rotation ticks, each row followed by its count of ticks
The counts run from 0 to 190.
134	143	104	153	122	137	147	112	130	88	118	118	127	139	128	127	122	139	162	126	133	84	134	98	121	126	145	136	160	130	141	161	133	116	150	146	132	122	136	128	141	103	130	171	156	140	141	83	137	154	103
155
133	139	112	109	90	130	137	144	158	114	135	110	115	126	76	132	131	111	155	123	104	86	135	118	116	96	124	112	149	123	121	127	131	122	152	137	128	138	130	107	148	125	138	152	154	149	157	100	159	158	127
135
127	143	116	128	100	141	127	153	138	106	156	150	102	154	114	112	114	121	139	130	101	103	137	134	98	108	127	129	142	106	139	146	146	109	119	157	130	103	127	138	144	113	136	133	134	156	115	69	155	150	107
91
130	167	95	149	135	155	142	162	129	111	144	131	108	140	140	127	126	96	131	114	128	94	126	139	102	120	125	115	157	107	134	145	131	109	135	165	139	105	152	113	138	119	104	137	142	142	128	87	147	141	104
106
144	170	119	128	119	149	130	139	138	86	150	117	104	142	93	135	118	152	132	126	110	95	143	119	99	95	117	132	163	104	131	118	127	128	138	138	107	108	145	119	156	121	133	144	154	128	142	88	157	135	112
0
157	170	121	150	118	148	121	139	143	106	138	116	142	137	105	126	117	111	166	118	132	74	134	112	120	87	129	125	159	116	124	118	130	116	159	148	122	119	125	120	157	105	121	146	149	141	148	124	152	141	118
118
111	132	92	126	97	141	122	149	156	96	126	124	107	123	92	141	113	142	140	112	128	108	114	141	96	111	130	126	137	126	119	137	147	109	150	140	118	114	115	141	127	137	142	154	152	146	162	94	161	155	118
55
133	153	112	146	103	123	126	122	133	88	139	121	123	134	107	140	125	120	147	118	102	96	131	92	123	119	133	137	151	127	134	148	134	113	148	140	140	149	117	136	133	109	135	157	165	158	128	62	140	141	109
43
151	153	114	135	98	130	131	136	132	115	148	127	107	141	93	137	114	110	146	116	106	88	140	148	111	76	120	107	165	120	116	128	117	103	129	128	145	131	128	127	141	138	124	134	155	137	134	83	149	159	115
128
129	127	98	141	106	130	122	112	154	94	138	113	112	152	118	136	110	134	139	137	103	86	118	145	119	114	123	110	119	120	136	143	123	91	113	145	128	107	116	128	116	122	124	160	154	166	143	87	157	160	118
169
107	144	101	129	114	146	121	137	139	99	152	125	105	118	109	145	134	129	124	128	103	116	112	134	81	115	114	103	117	111	125	135	139	88	131	163	130	114	133	109	131	121	127	142	151	139	144	77	167	131	107
184
144	154	111	161	112	147	143	99	130	97	123	133	124	131	111	140	105	134	146	119	128	100	132	135	125	119	124	128	145	120	133	160	131	91	131	147	133	118	130	129	147	119	114	146	138	153	152	67	140	161	116
161
132	141	101	122	115	131	126	169	146	95	151	112	90	147	105	122	109	118	142	129	110	94	135	134	87	100	124	121	148	101	142	109	140	116	138	145	120	96	149	122	120	116	149	153	151	131	128	105	143	148	124
95
132	135	92	155	138	142	124	126	134	105	151	122	113	131	115	129	124	134	141	135	128	102	122	158	97	89	119	115	125	113	125	150	116	94	125	150	126	101	121	112	120	113	119	166	151	136	149	83	153	147	101
73
136	150	98	141	122	122	134	126	140	108	140	92	125	127	120	140	123	96	157	119	123	78	125	126	115	112	123	92	148	127	128	122	118	102	145	151	145	128	156	94	124	108	118	148	174	141	149	101	138	152	125
25
133	141	86	151	128	130	142	112	132	87	128	119	119	134	131	131	128	131	152	132	134	74	130	107	119	126	143	132	157	122	135	160	119	110	130	143	136	116	133	123	132	115	119	179	166	136	145	86	132	158	104
154
131	149	103	136	91	136	138	131	136	97	138	138	115	113	82	141	107	122	139	106	115	113	123	126	116	124	125	134	145	115	125	145	139	89	148	133	139	139	120	141	132	134	119	150	151	150	158	61	143	154	122
49
127	131	91	139	125	143	133	138	133	97	115	116	111	135	119	134	139	147	146	120	145	86	138	124	93	106	141	119	164	139	124	137	144	133	145	150	122	108	137	127	152	128	142	165	177	124	141	93	143	148	93
149
150	142	122	134	102	150	123	149	136	113	138	135	129	145	100	128	122	113	123	108	125	79	131	133	133	92	142	98	150	116	120	132	149	107	154	138	131	129	104	135	169	127	121	132	161	158	147	105	165	144	106
125
158	167	113	149	126	138	120	145	142	111	134	119	138	154	121	123	125	107	162	125	137	66	135	115	121	91	143	122	157	123	128	122	132	123	150	151	121	109	124	126	155	106	120	154	156	145	133	120	148	139	113
117
125	160	114	149	113	142	137	124	137	109	132	111	126	130	125	144	138	100	151	112	113	86	122	112	121	124	127	101	144	136	129	145	135	108	149	163	149	145	144	102	150	97	120	133	163	161	138	81	153	147	110
27
151	134	115	156	105	146	122	120	137	96	120	116	112	143	106	150	95	154	148	121	125	95	128	155	100	98	127	114	142	134	131	125	143	101	139	144	112	109	134	137	136	123	147	144	154	147	143	83	150	150	114
166
119	154	106	138	120	163	123	166	141	105	144	135	130	145	122	124	127	127	137	120	136	86	115	124	96	108	137	109	151	107	121	132	143	108	147	152	129	100	119	123	170	124	107	133	151	134	149	126	166	143	97
109
116	136	85	136	122	130	116	140	134	101	151	141	109	140	138	128	140	114	139	148	116	96	122	127	81	113	128	114	126	117	131	148	137	100	112	167	133	101	130	120	133	110	130	157	163	139	121	82	151	132	94
186
124	127	87	136	108	127	136	140	127	95	139	140	108	136	115	134	111	118	122	113	121	105	119	135	123	125	135	118	150	115	133	152	145	93	142	131	152	127	118	152	120	137	121	157	165	147	136	67	145	157	104
51
117	150	97	134	110	150	134	125	154	92	123	109	121	115	95	147	134	152	151	125	125	95	127	116	95	110	121	130	148	128	117	144	123	126	139	145	113	119	133	113	154	125	125	166	161	133	169	95	148	153	112
151
166	155	98	159	122	147	144	105	129	99	122	123	119	125	106	140	105	132	145	115	142	99	128	147	122	114	121	127	145	122	135	146	129	90	136	150	123	113	137	129	131	120	115	159	152	152	158	72	130	158	124
160
128	152	118	147	110	137	125	117	125	102	150	124	129	118	103	150	133	128	143	113	108	102	123	122	98	102	111	97	147	122	113	132	125	93	142	142	146	142	127	109	157	122	109	137	171	132	152	81	151	147	106
33
149	161	104	129	119	129	138	139	147	96	143	128	116	162	121	115	119	117	144	135	122	73	150	110	127	122	140	134	161	107	147	138	130	130	119	148	122	100	142	137	147	112	119	153	162	155	128	91	147	145	111
4
104	140	99	129	105	146	151	133	130	96	136	134	112	122	115	136	143	140	137	119	117	101	129	115	104	125	132	115	161	122	123	167	132	113	139	141	152	129	136	116	161	131	118	144	157	133	150	75	157	165	94
146
157	165	103	135	119	135	145	141	138	100	141	110	107	144	109	131	96	104	126	112	125	85	135	135	133	123	121	116	163	100	148	123	128	109	140	140	128	105	162	122	128	125	117	143	160	152	148	87	138	152	134
9
126	175	103	150	124	162	132	160	129	113	138	142	116	146	142	126	126	107	140	115	130	95	122	130	96	117	129	121	159	110	125	153	139	114	137	169	137	109	141	120	157	112	109	126	137	144	128	94	153	142	99
107
117	146	113	133	100	138	119	138	162	111	125	108	134	147	118	134	123	122	169	121	126	78	125	119	109	118	131	100	149	140	123	123	144	116	146	159	132	122	138	116	161	109	131	135	161	151	155	117	169	156	113
22
116	122	88	135	123	142	137	143	126	96	123	123	111	139	124	133	143	141	134	121	140	85	130	125	101	114	148	111	161	130	129	147	148	123	142	142	134	113	132	129	155	130	133	166	177	126	142	91	148	153	88
148
161	134	111	131	108	138	123	145	134	115	143	132	129	142	90	130	122	105	128	117	128	74	129	148	128	86	136	91	153	112	122	115	140	102	146	128	130	120	113	133	153	139	119	141	166	145	150	109	158	150	116
126
142	134	129	132	112	147	128	148	133	90	159	126	109	129	84	126	103	133	119	116	110	112	127	136	109	95	123	114	129	91	146	121	153	91	158	141	114	111	129	123	141	109	135	137	139	151	146	85	158	140	118
87
110	141	81	141	106	124	134	137	151	104	130	122	100	135	120	132	109	123	168	129	122	104	124	132	97	115	130	138	147	131	128	160	118	109	131	146	141	117	133	130	108	119	140	164	148	145	142	76	139	164	114
58
147	162	118	127	106	136	137	142	146	95	134	128	122	160	116	114	107	123	150	129	122	78	148	98	122	122	139	139	167	109	150	134	141	130	137	148	120	105	143	141	158	105	130	145	148	152	133	99	153	143	117
5
137	160	97	148	133	148	121	158	134	105	151	116	116	144	121	134	117	122	150	121	131	80	123	139	91	90	124	112	160	109	118	116	117	111	140	147	126	97	141	111	140	127	113	147	159	112	145	122	145	145	106
111
